Named turns come first, each shown by rows before and after it. Which turns, in which order, take the first row of each pair that follows to the second? Write the first one first, as in the answered first pair.
Z_569 (before |-> after):
[-32 -50  38 -20  -5  18  23  -2   0  -5 -27 -14] |-> [-12  48  22 -44  -9  -7  10 -26  18  -5 -30 -11]
[ -7 -15 -10  14  20  21  16 -27  11  19 -15   2] |-> [  2  24 -20   4  17  10  12 -27  12  16  -8  17]
[ -8  37 -22  -5   1  -1  -4  38   2 -34  28  -4] |-> [-22 -27  -6  12   5  18   3  42  -2 -32  17 -26]
Z_498 (before |-> after):
[ 17  27   4 -15   3 -20   0 -16   3  -8 -10  13] |-> [ -4  10 -26  -7   1  -8  20   7   0  -5  28  12]
[  9 -33  13   8  14   7  18   1 -19  -4 -19  29] |-> [-19 -36  -4  12   4   2   6   2   3   3   1 -40]
[  9   9   8  -4  -2 -16 -17   4  -1  -4   4   0] |-> [  6   3  -2  -2   0 -10  -8  14  -5  -4  15  13]
[ 16  36  12  -2   2 -14 -19  -3  -6 -11  -3  26] |-> [-10  15 -23   7  -1  -5  -2  21  -4  -6  41   6]
Z_326 (before |-> after):
[ -3 -21 -16  12   3 -10 -17  26 -16 -14  25 -18] |-> [ -1 -13 -26  12  20  16  33   4 -14  -6  -8  14]
[ -3 -42  10  12   8  15  21  16 -11  -6  -8  19] |-> [-13 -35  -1  11  -3  -1  -2  33  -6  -9  28  -3]
[-10  -1   2  13 -15   1   0 -11  12   4  -3 -22] |-> [-11   3  -2  12 -12   4   8 -14  12   5  -6 -17]
[ 10  31  28 -19 -12  -5  -6 -37   3  13 -40  -3] |-> [ -1  48   5 -22 -25 -21 -27 -16   8  12   7 -30]
Z_489 (before |-> after):
[  7  16  20   1   5 -25 -12 -20   6  13 -45 -13] |-> [ -5  32  -5   0   2 -25  -8 -15  17  16 -23 -32]
[-21 -55  -9   7  -5  11   2  24   4  -7  16 -20] |-> [-11 -64   9   8  -3  10  -3  19  -3  -8   0 -10]
[-11  -3 -33   3   1  13  24   8  -2   4  21  13] |-> [ -2 -21 -14   3   5  16  22   9 -13   1   5  31]
[ -4 -32   1   7  10 -10 -20  13   4  -5  -9 -26] |-> [ -4 -29  -1   5  10 -11 -21  13   5  -3  -7 -27]

(2 to 4 turns a pair)
[  8  19  15 -12   6  10  22 -30  19   5 -47  -2] |-> [ 10  -4  21  -6  10  18  29 -20   7   3 -47  18]	Z_498 then Z_489 then Z_498 then Z_498
[ -2 -36 -14   4  12  32  34  19 -18  14   9  17] |-> [  0 -17 -22   0  15  31  41  10 -16  16   4  24]	Z_489 then Z_326 then Z_326
[ -8 -24 -19  -1  10  -2  24  20   7  23  -9   0] |-> [ 11  10  -1 -11   0 -32 -21  13  14  14 -11 -12]	Z_489 then Z_489 then Z_569 then Z_326
[-22   5 -12   5  -1 -27  -9  17  -6  -6  51  -1] |-> [-26 -50  18  18   6  -9  -5   7  -9  -3  19 -12]	Z_569 then Z_489 then Z_489
[ 15  39 -17 -24 -12   6 -42 -19  10 -18  29 -39] |-> [ -4 -44  -1  -4  -9  30 -31  -3  -2 -16  25 -50]	Z_569 then Z_569
[ 12   1  35 -10  10 -29 -16  20 -16  -8 -22  33] |-> [-31 -14   1  -1   6 -19  -6  14  16   9  -7 -54]	Z_498 then Z_569
[ 12  16   2   4  10 -11   2 -18   2  -9 -31  16] |-> [-12 -15 -21  12   0 -14  -5  18   1 -11  25  -8]	Z_498 then Z_326 then Z_326
[-12 -31   9  18  -2  17  13   1   6   7  -9 -10] |-> [ -5   2 -13  11  -6   8  16  20  -1   0  25  21]	Z_489 then Z_569 then Z_489 then Z_569
[  4  -4 -23 -16   8  16  23  12   4   1   3 -18] |-> [ 11   4 -19 -17   9  18  28  11   0   0  -2   2]	Z_569 then Z_498 then Z_498
[  4 -40  36  25  13 -16 -23  -3 -26   9 -21   6] |-> [-17 -10   7  21   5 -27 -31  -8   1  18   2 -52]	Z_498 then Z_498 then Z_489 then Z_489
[ 21   9  50  -4  -9 -18 -45 -29   8   7 -31 -34] |-> [  5  11 -13   0 -18 -21 -22  39 -11  -3  71  11]	Z_569 then Z_498
[-16 -21 -24  25   9  28  42  16 -24   0   8  15] |-> [ 11  -9  38  16  -9 -18 -47   8 -26 -13  -8 -19]	Z_489 then Z_326 then Z_498
[ 19 -19  44  13   0 -19 -27 -14 -31   4 -13  46] |-> [  9  -9  47  12  -8 -29 -50 -28 -10  10 -20 -12]	Z_498 then Z_498
[  4 -37   8   7  16  -8  12  31 -10 -16   8  40] |-> [  9 -29  38   2  15 -14 -11  -4   8 -12 -43  -3]	Z_498 then Z_326 then Z_569 then Z_326
[-17 -32 -12   1  -8   7  -1  23  -2   0  31 -12] |-> [  2  29 -20 -12   4  11  28 -13   6   5 -10  21]	Z_498 then Z_489 then Z_326 then Z_498
[  2  -9  21   0   4   4   9 -18 -10   4 -45  12] |-> [-23  12 -14   2 -10 -11  -7  -4  12   7   3 -44]	Z_498 then Z_498 then Z_326
[-23  26 -26   1  -3  10  26  -8  10   4   7 -24] |-> [ 13  47  11  -9  -4 -11  -3 -12  -8  -8 -14  20]	Z_326 then Z_569
[ -3  29 -33  11  22  17  59  -9  -1   8  -3  10] |-> [  4 -52  19  26  11   4   7  31 -31 -11  19  11]	Z_326 then Z_498
[  3  31  -1 -15   4  -2   3 -12   8   2 -10   5] |-> [-12 -17   8  -4   1   9   2  -7  10   6 -11 -24]	Z_498 then Z_569 then Z_489 then Z_498
[ -4 -10  16   1   6  -2 -12 -18  15   3 -19 -51] |-> [  9  31   8  -8  11  -1   4 -29  16   4 -33 -20]	Z_326 then Z_498 then Z_498 then Z_498
[ 14 -18  38  18  -5  20 -67  -8   2   3 -14  43] |-> [-40 -22 -37  29  -5  48 -13   2  31  23  31 -12]	Z_326 then Z_326 then Z_498
[  5 -42   1  -3  -8 -33 -39  26  -4   1  26 -19] |-> [ 28  21 -22 -16   7 -21  12   4 -10   4   4  60]	Z_569 then Z_569 then Z_498 then Z_326
[ -1   8   2   1  19  17  53 -22  -3   9 -52  23] |-> [ 11  30   4  -7  15   5  44 -23  -5   4 -50  35]	Z_569 then Z_489
[-10 -16  -4   7  -3   8  18  15   8   6  -1 -17] |-> [  8 -16  14   2  -5  -4  -5  24  -8  -3   3  10]	Z_498 then Z_569 then Z_326 then Z_569
[ -1  17 -32  -6 -12 -24 -20  43  -7   3  60  18] |-> [  7 -29  13   6  17  23  30 -19  -4  17 -57  35]	Z_326 then Z_569
[  2  28   0 -24  -4 -50 -17  -9  15 -10  21 -10] |-> [-21  10 -36 -15   9 -14  45  -8  15   2  23   5]	Z_326 then Z_498
[  5  15  -7   3   9  16  17 -22  -3  -1 -22 -13] |-> [ 23   5  20  -2   3   0 -13 -10 -19 -13 -19   7]	Z_326 then Z_498 then Z_498 then Z_498
[ 17  -6  34   6   4   4  -3 -17  -3  -4 -45  14] |-> [-18 -38 -11  20  -2  15  13  27  -5  -2  26  -8]	Z_498 then Z_326 then Z_326
[-10  27 -36 -13   1  11  25  -2  -5   9   7  -5] |-> [ 20  23  15 -18  -2  -6 -16 -10 -19  -3 -26  16]	Z_326 then Z_569
[ -8 -16   0   3   0  19  11  21 -17  13   0  19] |-> [ -1 -14  25  -2  -3  10 -13   5 -10  14 -25  -3]	Z_489 then Z_498 then Z_489 then Z_498
[ 11  -7  25   4 -13  -5 -29  12 -26 -11  -2  21] |-> [  9  -3  17   5  -5  11   0   1 -26  -6 -20  40]	Z_326 then Z_326
[-15  -9   3 -12 -25 -15 -54  -7  26  13   3 -81] |-> [  7 -45  47  -5  -8   6 -36 -28   6  12 -57 -34]	Z_498 then Z_569 then Z_498 then Z_498
[-21   2 -14  17   3   7   6   8   7  18  26 -10] |-> [-21  -9 -11  20   8  13  14  10   3  18  21  -3]	Z_569 then Z_489
[-27   1 -34 -20  10   0   3  25   3  15  40  14] |-> [  9   0  28 -28  10 -17 -42   3 -10   4 -11  33]	Z_498 then Z_498 then Z_326 then Z_489
[ -3  19  11  -3   8  -4   8 -18  11   2 -28  -6] |-> [  5   0  19   1   9  -1  11   0  -9  -5 -16  32]	Z_489 then Z_326 then Z_498 then Z_489
[ 17  41 -20 -24  17   6  23 -14  17   4   3   8] |-> [  4 -15 -18 -11  12   7  11  28  -4  -3  49  11]	Z_569 then Z_326 then Z_326
